The rows of Y fall into 3 groups, which share some directions, and each row is roughly a mix of its group's hidden directions.
Y, 107 rows:
[[  3   4  12 -22  17  12  22  -8 -10  -9   8]
 [ 16   0 -19 -17  15 -11  -4 -12   3 -17  14]
 [-13  13 -10   4  25  -8   1   7 -23  -6  13]
 [ 12   1  12  24  -5  11  16  16   0  17  -6]
 [ 13   0  22  23   1   1  12  -4  -4  15 -17]
 [-14   4   2   9 -10  16   4  24 -10  22   9]
 [ -4  12 -28   0   8  -9 -11  12   9  11  17]
 [  0  12  10 -30   7   9   3   2  21  11   4]
 [ 13   0  -3 -24   6 -11  -6 -22   4 -18  10]
 [-17  -3  16 -27 -14  10  -7  -7  -8   5  10]
 [ -5  14   9 -32   7   4  11   3 -15   5   8]
 [ -4   7 -29  19  -2 -11  -8  15   8   7  11]
 [  5  -1  24  15  -8  10  14  16  17   6 -11]
 [  2  -3  -1  16 -23 -12 -14 -16  13   0 -17]
 [-23   8 -17  16  16  -3  -2  15 -11  -3  10]
 [ -5 -11  15 -18 -23   2  17 -12  -8   8  -9]
 [ 21  -3   3  -5  22  -4  18 -19  -1 -11   8]
 [ -3   4  12 -30  11  15   6 -12 -14   8   5]
 [-15  -1 -15  31   3   1 -14   7   5  10  -7]
 [ 25  -2  -2 -13  14 -10   5 -16   0 -20  12]
 [  6  -2 -28   3   4 -28   2  -1   5 -10 -11]
 [ 13  16 -16 -14  18 -13   2  -7  -3 -16  15]
 [-17  -3  -9 -15  15  16 -15   9  15  17   3]
 [ -5   3 -19  20 -15   3   4  20   5  19   7]
 [-22  -4  -8 -14  17 -11  -4 -22  -8 -13   2]
 [ -5 -16  31  11   8   8 -16   2   9   8  -5]
 [ 16  -2 -14  17  -2   6  18  14  21  -7  -5]
 [ 15  -7  15 -20 -21   7   4 -14  14   1  -8]
 [ -8  -3  13 -20 -17  19  15  -3  -5  16   6]
 [  4   5 -13   4   8  -5  34  14 -11   9  -5]
 [ 11  10 -19  -5  21 -19  -3  -5  -2 -16  13]
 [ 16   6  -6  21 -23  -8   4  17  13  -4  -5]
 [ -6  -1  26  -1  -5  19  -5  14 -12  20  -8]
 [ 14   3 -22  -4   7 -19   2 -15  -7 -19  11]
 [ 12  12 -20 -25  13  -9  -1  -6   3  -1  17]
 [  0  -3  29 -10  22   2   5 -11 -15   5   5]
 [-12   1  32  -2   1   8   8  -2 -23   1   3]
 [-11  -1 -24 -18  -8  -5 -13  -8  11 -20   0]
 [  6  14 -18 -10 -10   3  30  -1 -13  -7  -1]
 [  2   3  20  13   9   7   5   8 -14  29   1]
 [ -9  -4  28   1 -15  15  16  -4 -15   7   2]
 [  0   1  16   4   8  11   9  -2  -4 -34  14]
 [-11   0  20   5 -18   8 -16  18   0  17  -6]
 [-18  -9  21  17 -10  16  -4   9  -9  13  -3]
 [  1  -4  30   7 -13  11  -9  -5  -2  20 -10]
 [  2   0   8  -9 -13   4 -32   3  12  19   4]
 [ 12   1 -20  -5  15 -15  11 -13   5 -22   8]
 [  1 -15  31 -12 -15   6  11  -2  -5  -7  -7]
 [ 20   8   1 -25  -7  -8   3 -19   7 -15   5]
 [ 10   5 -27 -16   0 -11   2 -10   8 -21   7]
 [ 12 -13  15  13  -9  15  14  14  12   4 -17]
 [ -3 -23   7  13 -18   4 -12  -1  16  11 -16]
 [-11   7 -13   6  23  19  -5  11  -3  19  11]
 [-14   5 -16   9   8 -18 -13   5  -6 -22  15]
 [-14  14   8  15  13  -2 -16  17 -14   9  14]
 [  6  -9   8  13 -15  -4 -25  -1  11  13 -20]
 [  9  14 -12  18  24 -13   2   6 -11 -14   7]
 [-25  21  -2  10   1  14   3   9 -17   8   9]
 [ 23  -7  28   3 -16   9   7   7   3   8   0]
 [-17 -10  19  -7 -14  19  -2   1  -5  21  -4]
 [ 21  -3  19 -11 -16   8  14  -7  11 -12  -8]
 [ 15   2  13 -25 -20   4   2 -20   9  -1  -2]
 [-19  -2  22  -6 -10  23  11   6 -11   8  -3]
 [ -4   2  13  25 -10 -12 -24 -10   4   9   3]
 [  2  -5 -29  15  -7 -19  -8   7  10  -9  -8]
 [-26  -7   8  18  -7  12  -1  17  -8  14  -5]
 [ 11  15 -18 -18  12 -17  -1 -16   0 -13   5]
 [ 28  -1  12 -13 -12  -2  -4 -19  12  -8   3]
 [-18 -12  14  -9 -29  -1   8  -9 -12   0  -1]
 [ 14   0  20  21  -3  -5 -12 -22  11   5  -6]
 [  3   2 -30  10   1   0  -8  11  24   9   5]
 [ 26  10   2 -18 -13  -6   6 -19  10  -6  -8]
 [-10   3   1  13 -14  20   6  20   6  22  -4]
 [-18   4 -25  -9   1  14   0  -1 -17  18  -1]
 [ -5   5  19 -14   2  -8   1 -16 -29   4  -8]
 [ -5   0  24   7 -23   7 -11   0 -11  18  -8]
 [  6   2 -25  -2   9 -23 -15  -7  14 -11   0]
 [  3  -9   9 -15  -5 -13   4 -31   2 -18  -4]
 [  2  14   6 -22  22  15  -2   3   0  14  15]
 [  9   1   5   7 -14   5  -5  28  26  -1  -3]
 [ -8  -2 -12 -15   9  23  -7   7  22  16   0]
 [-16   9  -7 -27 -12   6  -2   7 -23  -1   2]
 [-10 -10  13   3 -19  21  -3   6   7  24  -5]
 [ -7  16   2 -26   2  14  16   4  -6  -6  18]
 [ -4 -15  -5  21 -20  -4  -3  18  20  -2  -4]
 [  7  -4  27  15  -5 -10   3 -25  -4   0 -10]
 [-14   3  18  16 -10  10  17  11  -9  15 -14]
 [  5 -10  -9   4  -7 -14  -5 -16   8 -32  -2]
 [-12  14  20   6  -1  10   8  10 -27   8   7]
 [  9  -1 -23  13   2 -14  -3   8  23 -16   2]
 [  1  -2   8 -23   7   7  28  -8 -13 -13   1]
 [ -5  -4   6  27   3  -3  26   1 -15  -8 -10]
 [  1   6   5  31  15  -1   5  11 -17   3 -13]
 [  6  -1 -36 -11   8   2   4  -2  11 -15   6]
 [ -4  -6  12  10 -20  17  23   8 -10  13  -4]
 [ 19   0 -22  12   7 -10  22  -3  11  -2 -10]
 [  0   9 -14  -7  19  12  23  16  -8  -6  13]
 [ -9  12  14  -3 -19   7  20  -5 -19  11 -10]
 [ 18   0   4  23 -10 -13  19  -3 -12 -16  -3]
 [ 15  -1 -17  22   0  -7   7  13  23  -8  -2]
 [-21   0 -28 -14  10  -2 -15  -5  -8   2   6]
 [ 10  -8 -18   1  -4  17  28   8   6 -13  -6]
 [ 12   2   1 -17   8 -17   2 -20   5 -23   9]
 [ -6  -1 -17 -24  -6 -14 -22  -8  12   1   6]
 [  9  11 -18 -14  18 -16  -1  -9  -1 -17  15]
 [ -6  -6  -4 -13 -16   6 -30   7  13  13  -3]
 [ 12  -1   7  15  -7  -5  25 -13 -18 -13  -6]]

Here is one row of each group, with its name. Which group are the others in?
[-10 -14  15  10 -21  17   0   7   7  16 -14] | <37>
[ 13  -9 -28   1 -11  -9   2  -6  22  -7 -10] | <95>
[  7  -3  -6  25  -6 -10  19  -9 -17 -15  -7] | <49>

[-11  -2  22  11 -13  19 -15  13  -7  13   0] | <95>
[  7  -2 -13  30   2  11  14  12   4 -16   2] | <95>
[  5  -2  28 -12 -11  19  12 -11  -1 -14  -1] | <37>
[  0  -3  -4  12 -13   7 -15  22   5  24 -12] | <95>
[-17  -2 -17  23  18   0  -4  20  -2   2   7] | <37>
[-32 -18 -10  -3   9  13  -5   8   5  -3   7] | <37>
[  7  -2  23   3  -5  -9 -21 -22   8  10  -8] | <95>
[ 11  17  16 -23  -5  12  17  -8  -8  -6   6] | <37>
[ 14   5  -5  31  16 -14   7   5   0  -2 -12] | <95>
[ -8  -4   2   7  26  -1  27  -8 -16  -7  -2] | <49>
[ -6   4 -17  15 -18  -4  -2  26  14  -5  -7] | <49>
